Each path is a new rotation, seen through one point. The rows after it are directions, each followed by how far the rotation turns it, in deg/step (0 if it stays put).
Each turn is a multiple of 5 degrees from 10 to 175, or 0.
Each row of a path follows its step; steps can be skipped.
path 1
step 4: [ 0.56  0.97 -0.89 -2.11 -3.09  0.84 -1.97 -1.86 -3.20  1.74 -1.36  1.24
 -0.86  2.63 -2.28 -1.28  0.57 -0.47  0.83 -2.10  1.31  2.69 -1.22 -0.33
 -0.63  1.37  2.97  1.04  2.93 -0.34  0.62 -0.38 -1.76 -1.27  3.18 -0.55
  1.45 -0.44  0.41  1.14  2.86  3.17  2.39 -1.80 -0.91 -2.04 -1.73 -1.49
 -1.38 -0.69 -1.83 -0.02 -0.69 -2.12 -0.03 -0.68  1.63 -0.68  0.84 -1.29
 -2.15 -2.14 -0.32  0.25  2.29  1.17  1.23 -3.09  1.77  1.08 -0.91 -2.06]
step 6: [-1.09  0.70  1.69 -0.70 -1.20 -0.26  1.10 -3.16 -1.18  0.10 -1.37  2.70
  0.70  2.21 -1.69  1.55 -0.91  1.50  2.03  1.08 -0.49  1.88 -2.38  1.71
  0.28 -0.87 -1.23 -0.40 -3.76  0.82 -1.30  1.18  0.08 -3.25 -0.34 -2.69
  3.14  0.87 -1.63 -1.02 -1.34 -0.92 -0.86  0.14 -1.26  0.75  1.73  1.45
  0.93 -0.76  1.10  4.21 -0.77  1.86 -1.27 -2.84 -0.35  1.30  1.03  2.20
 -2.58  1.58 -1.75 -4.41  1.17 -0.02  0.32 -0.41  0.62  0.81  0.13  1.94]
step 8: [ 2.08 -1.08 -1.53  0.83  3.05 -0.22  1.43 -0.40  1.71 -1.55  0.03  1.40
  3.01  0.75  1.02  1.23  0.10  1.64 -0.13  2.51  2.08  1.85 -0.17  0.13
 -0.58 -2.02  2.88 -2.17 -0.54  3.05  2.20  2.12 -0.96  2.55  1.20  0.88
 -0.03 -0.02  3.47  0.70 -2.09 -0.80 -0.98  1.20 -1.71  1.93 -0.88  0.87
  0.36 -1.99 -1.61  1.43 -0.65 -0.46 -1.58  1.21  2.56 -1.39 -0.63 -1.20
  0.86 -2.21 -1.11 -0.89 -0.64  0.91 -3.31 -3.50  2.34 -2.90  0.53  1.22]
step 14: [ 0.83  1.97  1.40 -0.67  2.80 -3.74 -2.53 -1.33  2.00 -0.05 -2.80  1.74
  0.07  0.12 -2.16 -1.50  3.83  1.20  0.80  0.77  0.42 -1.09 -0.65  2.75
 -1.83 -1.34  0.05 -1.55 -2.13  2.44 -1.23 -1.37  1.71 -0.87  0.24 -0.35
  1.32  0.98 -1.04 -1.64 -1.34  0.80 -0.13  0.08 -0.82  1.66 -0.61  2.64
  0.90 -1.12 -2.72 -1.45 -1.96  0.95  1.76  1.65  0.57 -3.36  2.34 -1.83
 -2.64 -0.47 -2.47 -0.29  1.39  1.25  0.31 -0.21  0.45 -3.17  0.39 -1.14]
step 15: [ 1.21  0.39  0.56 -0.23 -1.43  0.89 -0.10 -0.28  0.50 -1.08 -3.76  1.18
 -2.05  0.75 -1.42  0.57  0.26 -1.35  0.87 -1.92 -0.48  0.05 -0.91 -1.57
 -0.87 -0.41  1.47  1.90 -0.40  2.48 -1.34  0.11 -0.69  3.17 -1.32 -1.79
  0.62  2.80 -1.11 -1.91  1.52  1.56  3.40 -0.60 -0.53  2.79  0.56  0.69
 -0.76 -0.73 -1.42  2.82  1.28 -0.15  1.09 -0.96 -0.06 -3.09 -0.58 -1.60
 -0.97  1.61 -0.96 -1.01  2.36 -1.70 -0.99 -1.51  4.19  1.98  0.61 -5.19]
step 25: [ 0.83  0.53  2.64  1.60  1.72 -0.86 -2.13  1.84 -0.50  2.47 -1.86  0.51
 -1.30  1.71 -2.22  1.12 -0.76 -0.58  0.19 -1.13  3.53 -1.24 -2.89  0.51
 -2.21 -1.70 -0.38 -0.99  0.97  3.06 -0.35 -2.22  0.96 -1.29  0.84 -1.73
  1.89 -2.52 -0.77  2.37 -2.25 -0.60 -1.87 -0.74 -0.87  3.78 -0.04  1.31
 -0.68 -0.74 -0.21 -1.18 -0.25  0.95 -0.43  0.38  2.05  1.13 -0.70 -0.58
 -1.93 -2.99 -0.94  0.56 -4.50  0.16 -1.03 -0.37 -0.60 -0.58 -1.77 -3.24]
step 29: [ 2.46 -0.45 -1.25 -2.11  0.65 -3.51 -0.33  0.01 -1.05  1.40  3.40 -0.92
 -0.49 -0.16 -0.83 -0.26 -0.41  1.09 -1.92  0.10  0.56  2.90 -1.90 -4.78
  1.41  0.82  1.02  1.40 -1.15 -0.97 -3.12 -0.05 -0.69  1.47 -0.33  0.07
  2.95  1.13 -1.58  0.59 -1.09  0.37  0.55  1.74 -2.64  0.07 -1.38  1.49
  1.05  3.35 -2.79  1.35 -0.39 -0.76 -1.87 -1.11 -0.17 -2.44  3.34  1.00
 -1.49  1.60  0.07 -0.82 -0.55 -1.69 -1.64 -2.50 -0.34  1.26  0.24  1.47]
step 31: [-2.25  1.35 -0.39  1.10 -0.10 -0.53  2.05  0.65 -1.66  0.94 -1.08 -0.40
  1.50  5.13  0.44 -1.10  4.59  0.68 -1.79 -0.10 -0.40  0.01 -0.70 -1.33
 -1.70  2.79 -0.84  0.15 -0.34  2.25  1.48  0.55 -1.04 -2.03 -2.67 -2.58
  0.32 -1.94  2.06  1.40 -0.10  3.35 -0.71 -0.25 -2.10  0.22 -3.21  1.30
 -2.19 -1.95 -0.89  2.22 -0.92 -0.29  0.72 -1.43  1.47 -0.77  0.77  1.00
 -1.37 -2.15  0.24  0.15  0.42 -0.06 -1.80 -0.19  1.18 -0.49 -0.01 -3.31]
Speeds:
[-0.48 -0.35  0.18 -0.74 -0.28  0.60 -0.03 -0.53 -0.48  0.06  0.56  0.20
 -0.01 -0.17  0.48  0.28 -0.28 -0.50  0.64 -0.35 -0.38 -0.22 -0.38 -0.54
  0.69 -0.12  0.69 -0.32  0.42  0.31 -0.64 -0.08  0.66 -0.17 -0.55 -0.04
 -0.51  0.20 -0.42 -0.33  0.20 -0.68 -0.49 -0.52 -0.25 -0.98  0.77 -0.07
  0.08  0.08 -0.12  0.02  0.36 -0.12 -0.09  0.30 -0.49  0.08 -0.04 -0.05
 -0.66 -0.49 -0.32  0.72  0.42  0.47 -0.37 -0.50  0.42  0.25  0.03 -0.60]
125
[ 0.00  0.33  0.55 -0.15 -0.17 -0.02  0.29  0.30  0.00 -0.90 -0.34  0.09
  0.02 -0.77  0.25 -0.23  0.13  0.21  1.02  0.28  0.20 -0.48 -0.07  0.17
 -0.49  0.29  0.43  0.13  0.03  0.52  0.23  0.34  0.09 -0.23 -0.38 -0.05
 -0.14 -0.20  0.55  0.30 -0.30 -0.22 -1.13  0.25 -0.04  0.44 -0.52  0.84
 -0.82  0.17 -0.80 -0.13  0.70  0.53  0.57  0.11  0.14  0.28 -0.08  0.78
 -0.69  0.07  0.79 -0.23 -0.19  0.35 -0.38  0.25  0.14 -0.43 -0.18 -0.05]
60
[ 0.17 -0.33 -0.03  0.10  0.38 -0.53 -0.19  0.29  0.69 -0.32  0.11 -0.29
  0.44 -0.95 -0.25  1.04  0.41  0.59  0.29  0.40 -0.50 -0.39  0.20  0.19
 -0.19  0.11  0.59 -0.33 -0.90 -0.27 -0.89  0.46  0.07  0.62  0.35  0.28
  0.04  0.54  0.60 -0.27 -0.09 -0.20  0.33  0.43  0.31  0.29  0.27 -0.19
  0.20 -0.26 -0.35 -0.07  0.71 -0.34  0.44 -0.25 -0.44 -0.61 -0.49 -0.32
  0.11 -0.25 -0.84  0.04  0.31 -0.26  0.36 -0.41  0.66 -0.03 -0.33 -0.12]
55
[-0.01 -0.32 -0.35 -0.52 -0.05 -0.67 -0.57 -0.80 -0.10 -0.19  0.73  0.14
 -0.13 -0.26  0.08 -0.27  0.38  0.78  0.40 -0.54  0.34 -0.11  0.11  0.18
 -0.17  0.17 -0.49  0.60  0.09  0.51  0.39  0.71 -0.24  0.21 -0.84 -0.15
  0.28 -0.42  0.07  0.54 -0.43 -0.18 -0.08  0.76 -0.06 -0.65 -0.08 -0.72
 -0.02 -0.04 -0.44 -0.07 -0.14 -0.17 -0.37  0.20 -0.62 -0.29 -0.19 -0.02
  0.35 -0.26  0.66  0.63 -0.36 -0.65  1.08 -0.07 -0.03  0.41  0.61 -0.20]
40
[-0.36 -0.92  0.09  0.33  0.26 -0.29  0.06  0.08  0.62 -1.23 -0.73 -0.14
 -0.59 -0.02  0.35 -0.27  0.71 -0.13 -0.40 -0.31 -0.01  0.17 -0.21 -0.12
 -0.04 -0.37  0.37 -1.04  0.45  0.17 -0.02  0.23  0.16 -0.59  0.05  0.17
 -0.31  0.67  0.28  0.01 -0.49 -0.14  0.33  0.72 -0.36  0.00  0.46 -0.38
 -0.31  0.19  0.80  0.19 -0.62  0.19  0.05 -0.05  0.15  0.01  0.19  0.49
  0.23 -0.03  0.30 -0.59 -0.12  0.46  0.09 -0.23 -0.03  0.92  0.41 -0.72]
115
[ 0.31  0.18  0.25  0.04 -0.43 -1.28  0.29 -0.36  0.14  0.12  0.10 -0.76
  0.55 -0.40 -0.21 -0.32 -0.37 -0.48  0.53 -0.15  0.05 -0.06 -0.63  0.39
 -0.14  0.23 -0.11  0.39  0.12 -0.71  0.22 -0.74 -0.25 -0.45  0.96 -0.46
  0.09  0.71 -0.15 -0.28  0.10 -0.40  0.11  0.40 -0.28 -0.25  0.51 -0.05
  0.10 -0.20 -0.43  0.01 -0.50 -0.25 -0.28  0.52 -0.21 -0.14  0.23  0.13
 -0.83 -0.69  0.28 -0.61  0.40  0.72  0.76  0.03 -0.32 -0.37  0.19  0.22]
140
[-0.39  0.16 -0.27 -0.43 -0.13  0.58  0.33 -0.78 -0.07 -0.42 -0.80  0.44
 -0.50 -0.33 -0.21  0.07 -0.61  0.77 -0.29  0.08 -0.07  0.45 -0.16  0.60
 -0.06 -0.24  0.14  0.06 -0.49 -0.44  0.38  0.74  0.11  0.46 -0.02 -0.37
  0.57  0.83  0.33  0.42 -0.05  0.42 -0.09 -0.29  0.65 -0.41  0.44 -0.58
 -0.30 -0.45 -0.20  0.01 -0.60 -0.22  0.09  1.03  0.82  0.18  0.39  0.42
 -0.23 -0.04 -0.40  0.38  0.37  0.29 -0.28  0.05  0.46 -0.23  0.13  0.59]
10
[ 0.10  0.32 -0.22  0.39  0.25  0.63  0.17 -0.02 -0.37  0.25 -0.01 -0.33
 -0.19 -0.38  0.15  0.28 -0.45 -0.24 -0.22 -0.43  0.83  0.02 -0.14 -0.15
 -0.97  0.15 -0.22 -0.24  0.39 -0.01  0.27 -0.12  0.67  0.90 -0.42 -0.46
  0.29  0.26 -0.08  0.73 -0.05 -0.79 -0.19  0.14 -0.58  0.52  0.87  0.65
 -0.23 -0.65  0.71  0.45  0.28 -0.03  0.40  0.27 -0.23 -0.65 -0.78 -0.63
  0.59 -0.06  0.45 -0.27  0.42  0.34  0.26 -0.06  0.04  0.27 -0.09  0.46]
145
